Each row is where one point has got to under a steady rotation. How many steps took it there?
The counts run from 0 to 195.
[ 1.99 -0.68  0.17  2.33  2.12 -1.44  0.95 -0.76 -1.69  1.64  1.40 -3.16
  2.04 -0.26 -0.44 -0.66  1.62  0.59 -1.05 -1.82  2.08  0.79 -0.18  0.58
  1.82 -1.21  1.98 -2.09  1.94 -1.72 -2.84  0.90  0.80 -2.51  0.29  2.06
  1.50 -1.11  1.58 -0.07 -2.31 -2.26 -1.38  0.73 -0.23 -0.89  0.45] : 104
[-0.04 -2.53 -1.84 -1.08 -0.75 -0.36 -0.94  1.98 -0.75 -2.88 -0.08 -2.40
 -0.33  1.27 -0.14 -1.77 -0.57 -0.28  2.07 -0.79  0.61  2.01  1.16 -1.74
  1.15  0.55  4.28  2.03 -0.15 -0.84 -2.72 -0.42  0.14 -1.51 -0.38  0.08
  2.17 -3.05 -0.63  1.16  1.66  0.57  2.07 -0.17 -0.93  1.91 -0.50] : 58
[-1.37  0.91  1.32 -1.06 -2.73 -0.04 -0.69 -1.14 -0.29  0.81 -3.58  1.87
  0.52 -0.95  0.96  1.30  0.74  2.42 -1.42 -1.32  0.19 -1.78  0.13 -1.35
  1.78  0.10 -1.95 -0.06  1.82 -1.25  1.25 -0.06 -1.11  1.10  0.15 -0.59
 -1.30  3.70 -0.42 -1.09 -2.13  1.97 -1.95  1.53  0.00 -1.90  1.66] : 151
[-0.92 -3.22 -1.37  0.45  0.55 -0.92 -1.03  1.73  1.80 -0.85 -1.49 -0.68
  1.31 -1.19  1.96  2.47  1.00  2.16 -0.35  2.19 -1.31  1.07  1.73  0.43
  0.29 -0.47 -1.73  1.29  0.02 -2.14  1.12 -1.79  3.74 -1.19 -1.61 -1.40
 -1.24  1.65  3.11 -0.31 -1.11 -1.29  1.11  0.31  0.69 -1.62  2.10] : 108
[-0.28 -0.02 -1.07 -3.02 -1.22  1.22 -1.34  0.71  1.44 -2.83 -1.68  0.43
 -1.57 -0.81  4.54  1.49  1.04 -1.18 -0.61  0.84 -0.95  0.21  0.19  2.90
  2.03 -0.75 -2.45 -2.06  0.31 -1.41  3.29  1.02 -0.77 -0.31 -0.31  0.32
 -0.62  0.90  0.83  1.19 -0.82  0.53  0.06 -0.75 -0.59 -2.30  0.68] : 118
[-2.63  0.29  1.71 -1.30 -0.60  2.54 -0.04  0.24 -2.51 -3.19 -0.56  0.53
 -1.51  2.29  1.01 -0.20  0.77 -2.58  0.98 -2.69  0.50 -0.55 -1.75  0.02
  3.61 -0.58 -0.43  1.88  1.38 -0.94 -0.36  0.42 -2.24 -0.33  0.83 -0.14
  2.88 -0.89 -0.67 -0.91  1.63  2.35  0.86 -1.17 -0.40 -0.27 -1.52] : 67
[ 0.71 -2.17 -1.95  1.93  2.03 -0.07  1.23 -0.73 -2.10  0.56 -1.03 -1.14
  0.51  1.80 -1.93 -1.36  0.05  0.48  0.90 -0.57  0.46  1.13  2.32  0.85
  1.01  0.46  2.54  4.08  1.10  0.82 -2.06  0.68  1.93 -0.93 -1.27  0.72
 -1.78 -0.69  2.01 -0.71  0.19 -0.65 -0.02  1.84  2.63 -3.35  0.97] : 80
[-2.40 -0.25  2.03 -1.03  0.25 -2.36 -0.92 -1.05  0.21 -2.33 -0.89 -3.15
  1.45 -1.52  0.97  3.22  2.32  1.14 -0.98 -0.52 -0.91 -0.18 -1.15  1.16
  2.58  0.98 -2.12 -0.91 -0.22 -3.25  0.48 -2.55  1.75 -0.69  1.22 -0.46
  0.20  1.55 -0.50 -0.51 -2.69  0.25  0.55 -1.04 -0.10 -0.58 -0.11] : 21
[-0.43  1.99  2.41 -1.38 -2.22  1.67 -0.88 -0.98  0.29  0.26 -2.18  0.38
 -0.04 -0.22  1.27  0.35  0.42  0.14 -1.11 -2.61  1.04 -1.45 -0.79 -2.89
  4.08 -0.97 -1.50 -1.14  3.60 -1.93 -0.32  1.01 -2.25  0.26  0.60 -0.31
  1.89  2.45 -1.41 -0.57 -2.06  1.36 -1.70 -0.37 -0.39 -0.96  0.21] : 42
[ 1.33 -2.39 -2.91 -1.43  0.32  0.11 -1.49  1.97  0.43 -1.60  1.32 -2.29
  0.84 -0.57  0.78  0.56  1.61  0.78 -0.84  1.50 -0.72  3.42  1.16 -1.01
  1.69 -1.72  0.02 -1.20  0.42 -2.20  0.24  1.77  1.53 -3.95 -0.75  0.28
  0.79 -1.64 -0.99  1.15 -0.29 -0.62  0.87 -2.67 -1.33  0.22  0.98] : 84
[ 1.54  0.63 -0.89 -1.60 -0.46  1.70 -0.48  0.50 -3.20 -3.42  1.07  0.50
 -1.78  0.75  2.62 -1.39  2.04 -0.18 -0.87 -0.97  1.56  0.45 -0.02  2.56
  0.98 -1.96  0.37 -2.66  0.43 -0.35  0.21  2.12 -2.54 -1.98  0.51  2.17
  0.28 -2.17 -0.36  1.22  0.83  1.35 -1.27 -0.55 -2.07 -1.15 -0.25] : 93
[-2.50 -2.36  1.03  2.24  1.42 -0.54  0.45  0.63 -1.06  2.14 -1.61 -1.21
  1.95  1.31 -2.32  1.18  0.65 -0.06  0.18 -1.58 -0.15  1.22  0.48 -1.71
  2.70 -0.09  0.41  4.23  1.86 -0.85 -1.40 -0.35  2.21 -0.62 -1.32 -1.27
  0.43  0.92  1.76 -2.16 -0.75 -0.08  0.51  0.88  2.43 -1.33  1.22] : 186
[ 2.29 -3.33 -3.39  0.01  0.64 -0.57 -0.28  0.73 -2.40 -2.48  0.75 -1.10
  0.64 -0.68 -0.04 -0.86  1.16  3.04 -0.09  1.61 -0.25  1.92  2.86  0.98
 -0.76 -0.46  1.66  1.45 -0.53 -0.50 -0.64  0.38  2.48 -2.05 -1.34  1.30
 -2.81 -1.75  0.81  1.41  0.39  0.20  0.01 -0.04  0.16 -2.11  1.42] : 82
[ 1.74 -1.63 -2.77 -0.45  0.25 -3.34 -0.19 -0.22  0.56  1.43 -1.34 -2.96
  0.68 -1.16 -1.14  0.31 -0.73  1.57  0.03 -0.38  0.01  1.99  1.84  1.15
  0.42  1.91  3.83  0.25 -0.31 -0.77 -1.82 -0.50  1.84  0.08 -1.49  0.87
 -2.18 -0.58  1.27  1.42 -1.93 -0.75 -0.63  3.28  1.70 -0.56  1.50] : 27
[-1.53 -0.12  2.48  1.30  0.66 -0.99 -0.27 -1.85  0.35 -2.22 -0.76 -3.63
  0.12  0.14  0.59  0.43  0.30 -0.10  1.10 -1.46  1.49 -1.86 -0.13 -0.39
  2.91  1.64 -0.21  2.13  1.98 -1.62 -2.42 -2.39  1.29 -1.02  2.24 -0.95
  2.48  0.30  1.68 -1.69 -2.38 -1.79  0.77  0.07  1.03  0.12 -1.49] : 23
[-1.94 -2.30 -0.93 -0.10 -0.66  1.20 -0.22  2.93 -1.07  0.21 -3.34  2.58
 -1.25  1.93  2.09  0.44 -0.13 -0.63  1.28  0.52 -0.23  1.49  0.80  0.74
  0.57 -1.17  1.32  2.40  0.27  1.04  0.29 -0.10 -0.24  1.26 -2.87 -0.88
 -0.16 -0.77  3.64 -0.49  2.85  1.41  1.37  2.44 -0.15 -1.29  1.39] : 89
[ 1.79 -1.61 -2.07 -0.20 -0.03  2.22 -0.80  2.07  1.82  1.04  0.39 -1.03
  0.76  0.14  0.72 -0.85 -0.30 -0.94 -0.53  0.35  0.51  3.02  0.91 -2.79
  3.09 -2.17  0.06 -0.75  3.09 -1.60 -0.48  4.02  0.42 -3.10 -1.38  0.31
  2.22 -0.69  0.35  0.67 -0.29 -1.29 -0.03 -1.17 -0.19 -0.39  1.90] : 193
[ 0.24  1.27  0.65  0.45 -0.10 -0.64  1.28 -1.29 -2.44  1.37 -2.43 -0.58
 -0.50  0.48  0.01 -0.47  0.09 -0.87 -0.79 -3.21  1.63 -1.12  0.24  3.60
  1.61  0.24  1.90 -0.92  1.14  0.82 -1.02  0.14 -2.09  2.06 -0.76  2.27
 -0.83  0.30  2.17  0.18 -1.08  0.11 -2.01  4.42  0.87 -2.39  0.96] : 124
[-1.48 -0.81  1.58  1.86 -0.01 -1.01  0.40 -0.92  1.04  0.46 -2.37 -1.78
  0.59  0.06  1.05  0.19 -0.56  1.86  0.90 -0.95  1.57 -2.34  1.25 -1.33
  1.54  1.20  1.03  3.05  2.23 -0.66 -2.67 -2.69  1.81  0.41  0.39 -1.63
  1.08  1.49  3.73 -1.78 -1.88 -2.29  0.34  2.90  1.69 -0.43  0.68] : 132
[-2.58 -1.04  1.46  1.11  1.55 -0.62  1.19 -1.44 -4.05 -3.43 -0.84 -0.13
 -0.12  0.95  1.21  1.13  2.82  0.82 -0.17 -0.23 -0.10 -1.71 -0.51  4.26
  0.62  0.21 -0.74  2.43 -0.21 -0.50 -0.17 -2.44  0.71 -0.39  1.39 -0.10
 -1.25  0.24  2.16 -1.46  0.38  0.82  0.06  1.21  0.74 -2.70 -0.88] : 100
[ 3.09 -0.11 -1.95 -0.70 -0.99  0.60 -0.96  1.54  0.37 -0.84 -0.37 -0.90
 -0.58 -0.02  3.42 -2.09 -0.61  1.16  0.23  0.46  2.79  0.74  1.71 -1.05
  0.35 -1.04  2.91 -2.70  1.30  0.10 -2.15  1.48 -1.09 -1.22 -0.06  0.99
  1.69 -1.89  2.25  1.89 -0.33 -1.88 -0.08  1.52 -2.11  1.23  0.94] : 6
[ 3.05 -0.42 -2.85 -1.89 -1.65  2.09 -0.76  0.84  0.39  1.44 -1.74  0.53
 -0.74  0.54  0.27 -2.24 -1.48 -0.53 -0.20 -0.85  0.74  1.80  2.02 -2.47
  2.17 -1.02  2.08 -0.14  2.52 -0.44 -0.26  4.21 -1.44 -0.63 -1.88  0.74
 -0.54 -0.23 -0.76  0.95  0.38  0.32 -0.93  0.71  0.20 -1.24  1.53] : 61
[ 1.45 -0.76 -0.79  0.74 -0.78 -1.95 -0.48 -0.24 -1.11  2.45 -1.32 -1.95
  2.14 -1.27 -2.63 -0.20  0.17  4.14 -0.37 -1.13  1.27  0.89  2.19 -3.14
  1.07 -0.30  2.51 -0.06  1.29 -1.21 -1.91  0.07  1.29 -0.96 -0.81  0.48
 -1.18  0.96 -0.50  0.99 -2.40 -0.36 -1.79  2.00 -0.18  0.24  2.28] : 159
[ 0.84  1.01 -0.30 -3.12 -1.84 -1.13 -1.27  0.89 -2.07 -1.80 -0.52 -0.81
 -1.59  0.39  1.25 -0.54  0.45 -0.39  0.08 -2.67  1.17  1.09 -1.21  0.90
  1.99 -0.15  2.96 -3.59 -0.18 -0.85 -1.14  0.36 -3.08 -0.33  0.64  1.54
  1.54 -1.96 -2.00  2.25 -0.22  1.49 -0.85  1.31 -2.82  2.20 -0.14] : 147
[-2.79  0.72  2.85  0.79 -0.72 -0.30 -0.17  1.81 -0.96  0.66 -2.25 -0.29
 -1.08  1.56  2.13  0.78  0.71 -2.49  0.25 -3.23  1.88 -0.73 -2.22  1.76
  2.61 -0.72  1.87 -1.24  0.99  0.11 -1.93 -1.65 -2.33  1.21  0.38 -0.04
  3.23 -0.56  2.20 -0.40  0.47  0.35  0.26  2.67 -1.04  1.43 -0.45] : 122
[-0.73 -0.75 -0.55 -0.68  0.29 -1.53  0.81 -0.57 -5.12  0.34 -1.40  0.53
  0.29  0.55 -2.42  0.44  2.67  0.57 -1.05 -2.73 -0.84  1.58 -0.11  2.77
  0.97 -0.11  2.10 -0.04 -0.73 -0.44 -0.72 -0.03 -1.19  0.96 -1.05  1.71
 -2.72 -0.86 -1.24  0.70  0.06  3.20 -1.57  2.01  0.07 -1.96  0.60] : 179
[ 2.18  0.19  0.05  0.07 -0.65 -0.50 -0.29 -1.78 -2.01 -1.06  1.13 -2.59
  1.07 -1.24 -0.96 -1.73  0.89  4.03 -0.49 -1.49  2.38 -0.70  1.52 -3.11
  1.68 -0.13  1.60 -0.35  1.42 -1.33 -2.93  0.12  0.71 -2.31  1.18  0.92
  0.60 -0.69 -1.72  0.38 -2.13 -0.84 -1.69  0.15 -1.06  0.21  0.12] : 50
[ 0.18  0.66  0.96  0.03 -1.31  2.10 -0.15  1.70 -2.10  0.59 -0.76  1.21
  0.52  0.09  2.54  0.24  2.60  1.74 -1.90 -0.88  2.08  0.08 -0.37 -1.14
  1.74 -3.95 -1.23 -3.80  1.61 -1.60 -0.55  1.77 -2.30 -1.43 -0.12  0.72
  1.71  0.26  0.35 -0.11 -0.69  0.72 -2.17 -0.23 -2.73 -0.61  1.09] : 95
[ 0.41  1.70  0.83 -1.40 -2.60  0.97 -0.29 -1.16 -0.38  1.62 -3.31  0.62
 -0.27 -0.73  0.83  0.68  0.05  1.02 -1.90 -2.20  1.71 -1.52  0.09 -1.73
  2.88 -0.54 -1.09 -1.94  2.82 -1.16  0.46  1.74 -1.94  0.49  0.10 -0.02
 -0.32  3.13 -0.77 -0.47 -2.09  0.71 -3.30  1.42 -0.21 -2.02  1.09] : 150
[-0.55 -0.09 -0.83 -2.75 -1.16  1.34 -1.33  0.82  2.16 -0.57 -4.02  0.63
 -1.30 -0.26  3.80  2.13 -0.16 -1.49 -0.33  0.79 -1.20  0.09 -0.08  2.33
  1.91 -0.20 -2.19 -1.27  1.12 -1.21  3.51  1.13 -0.67  1.29 -1.58 -0.40
 -0.60  1.95  1.67  0.67 -0.43  0.89  0.16  0.34  0.86 -2.51  0.91] : 10
[-3.33 -0.66  1.29 -2.60 -0.92  1.48 -1.03  1.36 -1.27 -3.37 -1.29  0.38
 -1.20  1.92  1.29  1.13  1.24 -2.38  0.61 -1.33 -1.02  1.16 -1.86  0.95
  3.24 -0.49 -1.12  1.18  0.42 -1.65  0.79  0.32 -1.58 -0.23  0.02 -0.83
  2.17 -0.43 -1.42 -0.74  1.42  3.09  1.48 -2.01 -0.35 -0.17 -1.13] : 66
